One turn moves each row of this set onto another row. After a few examples, where does it send each row asked below?
fuf: [-2.77  1.84  0.36 -1.11 -3.38  0.58  0.68  2.61  1.88 -0.66 -1.66 -1.70
 -0.07 -1.25 -3.84 -0.09 -1.56 -0.16 -1.70  1.02 -0.28 -1.58  0.26]
gepo: [-0.61 -0.07 -1.14 -0.25 -2.93  0.67  0.25  1.81  0.96 -0.36  0.95  2.87
 -3.63  2.49 -1.89 -4.82 -1.24 -0.22  0.46 -0.47  1.22  1.88 -2.58]
semet: [-0.41 -2.58 -3.01 -0.51 -3.48 -1.62 -0.89  2.49  2.42 -1.12  2.37 -0.52
 -0.84 -0.74 -0.35  0.13 -1.36  0.83  0.10  0.52  0.71 -0.24 -1.95]
Vem: [-1.19  1.88 -0.10 -1.76 -1.14  1.98  1.28  1.24  1.71  0.46 -2.58  2.82
 -2.77  0.51 -3.96 -1.92 -2.15 -0.84 -1.48 -1.09 -0.15 -0.63  0.83]
Lozup: [ 2.44  0.30 -1.81  0.27 -1.09 -1.12 -0.34  1.09  1.11 -0.01 -0.20  3.30
 -1.45 -0.44 -0.68 -1.43  0.54 -0.15  1.10  0.22  2.98  0.70 -1.94]
Leme: [ 1.71  0.88 -0.92  0.09 -3.76 -1.40 -0.76  3.51  2.00 -1.08 -1.14  0.92
  0.09 -2.02 -0.81 -0.48  0.00  0.33  1.65  1.53  2.84  0.46 -0.99]
Tave: [-2.90  1.43 -2.26 -0.39  0.61 -0.34  1.69  1.33  0.40  1.05 -1.77  0.21
 -1.74  0.09 -3.19 -1.18 -1.25  0.08 -0.48 -1.44 -1.32 -0.08  0.67]
nuga: [-3.17  2.21 -2.30 -0.45 -0.35 -0.51  0.22  1.57  0.73  0.08 -1.42 -1.63
 -0.92 -0.44 -4.01 -0.72 -1.24 -1.13 -1.40 -0.39 -0.38  0.24  1.14]
nobod: [-1.50  2.40  1.71 -1.01 -2.59  2.03  1.98  1.86  1.01  0.39 -2.06  1.12
  0.07  0.39 -3.89 -2.29 -1.75  0.69 -1.22 -0.40 -1.09 -0.33 -0.55]
Fezas: [-2.62  1.40 -1.29 -1.68 -2.48  0.71  0.75  2.23  2.74 -0.62 -2.49  0.05
 -2.81 -1.10 -3.65  0.41 -2.29 -1.00 -1.55  0.43  0.30 -2.04  1.59]
rapaf: [-1.78  0.92 -0.60 -0.80  0.16  1.11  2.04 -0.33  0.63  1.19 -0.81  2.09
 -2.13  1.06 -3.34 -1.73 -0.95  0.10 -1.82 -1.20 -0.66 -1.28 -1.11]
labeg: [-1.04 -0.22 -1.57 -0.70 -5.52  0.93  0.37  4.02  0.77  1.10 -1.04 -1.74
 -1.51 -2.31 -2.98 -1.90 -1.69  2.45  0.26 -0.70  2.66 -1.20 -0.33]
dizud: [-2.10  1.13 -1.91 -1.43 -0.71  1.06  1.08  0.57  2.27  0.10 -1.82  1.72
 -3.89  0.10 -3.54 -0.34 -2.02 -1.34 -1.97 -0.51  0.51 -1.75  0.87]
pobis: [-0.69  0.45  0.53 -1.34 -4.93  0.17 -1.47  4.80  1.07 -1.06 -0.55  0.66
 -1.22  0.75 -2.84 -4.98 -1.05 -0.29  0.71  0.16  0.85  1.95 -1.19]
ruzu: [-2.84  3.50 -1.06  0.28 -2.10  0.77  1.43  1.71  1.30 -0.46 -1.57 -1.29
 -0.44  0.03 -3.91 -1.24 -2.34 -0.52 -0.84  0.21 -0.55  1.20  0.61]
feze: [-2.38 -1.44 -1.84 -1.44 -4.47 -2.01 -1.69  5.18  1.66 -1.22 -0.18 -1.14
 -2.50 -0.93 -1.84 -2.20 -0.51 -0.16  0.83  0.82  1.04 -0.29 -0.57]
zogoz: [ 1.74 -0.29 -0.76 -1.70 -3.72  0.45 -2.51  3.28  2.98 -1.85  1.14  1.80
 -0.31 -1.28 -2.56 -1.67 -0.86  0.75 -0.33 -0.94  0.70  3.41 -1.58]
vezu: [ 0.65 -1.44 -0.34 -1.41 -4.69 -0.93 -1.53  4.51  1.90 -1.07  0.84 -0.42
  1.31 -0.93 -1.29 -1.77 -1.41  1.21  0.50  0.20 -0.14  0.95 -1.39]
Lek: [ 0.89 -1.77 -2.59 -0.17 -1.93 -0.36 -0.54  0.34  1.57 -0.33  3.01  1.89
 -1.47  1.30 -0.77 -1.83 -1.30  0.33 -0.49 -0.55  0.90  1.14 -3.07]
befe: [ 1.93 -0.72  0.07 -1.13 -3.08  0.34 -1.11  2.38  1.06 -0.35  1.51  1.95
  0.83  1.07 -1.72 -3.76 -1.30  0.64 -0.06 -0.89  0.11  2.37 -2.46]
neru: [-1.68  2.20  0.50 -2.01 -2.86  1.68  1.06  2.91  2.29 -0.34 -3.33  1.15
 -1.72 -0.60 -4.01 -1.33 -2.36 -0.49 -1.07 -0.21 -0.35 -0.95  1.52]
gefum: [ 2.75  1.15 -0.03 -0.06 -2.73 -0.51 -0.23  2.75  1.30 -0.29 -1.30  2.92
  0.07 -0.84 -0.93 -2.20  0.18  0.59  1.77  0.42  2.36  1.33 -1.53]
milim: [ 1.43  0.02 -2.60  0.34 -2.10 -2.03 -0.82  1.79  1.89 -0.82  0.03  1.34
 -1.45 -1.64 -0.46  0.33  0.48 -0.29  0.97  1.33  3.38 -0.20 -1.37]
boluz: [ 1.59 -0.57 -1.80 -0.67 -3.13  0.94 -0.84  1.60  3.25 -1.54  1.95  3.14
 -1.88 -0.37 -1.74 -1.34 -1.37  1.36 -0.02 -1.07  0.79  3.17 -2.50]
Pim: [ 0.64 -2.07 -3.03 -0.95 -2.59 -0.52 -0.86  2.31  3.39 -1.26  1.80  2.39
 -2.38 -1.42 -0.88  0.12 -0.85  1.87  0.34 -1.12  0.39  1.54 -2.03]
koli: [-1.38 -0.58 -3.70  0.08 -3.98  0.87  0.42  1.29  0.93  1.01  0.79 -1.26
 -3.49 -1.36 -2.83 -1.06 -1.56  1.25 -0.86 -0.54  3.91 -1.34 -1.16]
Maton: [ 0.78 -1.87 -1.96 -1.96 -3.26 -0.96 -2.49  3.91  3.16 -1.58  0.91  1.06
 -0.96 -2.43 -1.80 -0.23 -0.36  1.29  0.03 -0.99  0.36  1.74 -1.07]
Niril: [-2.66  2.76 -1.10  0.37 -1.06  0.97  2.83  1.42  0.93  0.56 -2.03  0.47
 -1.13  0.53 -3.09 -1.64 -2.33  0.76  0.09 -0.85 -1.44  0.81  0.15]
doki: [-2.32 -2.02 -3.56 -0.29 -2.54 -1.40 -0.01  2.25  1.58 -0.42  1.31  1.09
 -4.89  0.78 -0.92 -2.06 -0.72  0.00  0.67  0.13  1.31 -0.50 -1.97]
padez: [ 0.17 -0.03 -2.36 -0.45 -2.43  1.83 -0.07  0.44 -0.30  2.04  0.59  0.85
 -3.09 -0.04 -3.64 -3.50 -1.06  0.75 -1.35 -1.95  3.62 -0.06 -1.46]
musiz: [-3.08  0.35 -1.94 -0.96 -0.73 -0.36  0.74  0.42  1.43  0.18 -0.39 -0.76
 -2.14 -0.56 -3.29  0.60 -0.79 -0.74 -2.41  0.23  0.20 -2.52 -0.26]
pada: [ 0.43  0.26 -0.28 -1.27 -3.94  1.88 -0.11  3.24 -0.44  2.05 -1.26  0.35
 -1.16 -0.89 -3.80 -4.31 -1.07  2.03 -0.21 -2.18  2.38  0.14 -0.66]

Vem -> neru
vezu -> semet
Where do these go?
Pim -> boluz
milim -> Lozup
feze -> doki
fuf -> musiz
Tave -> Niril
padez -> pada

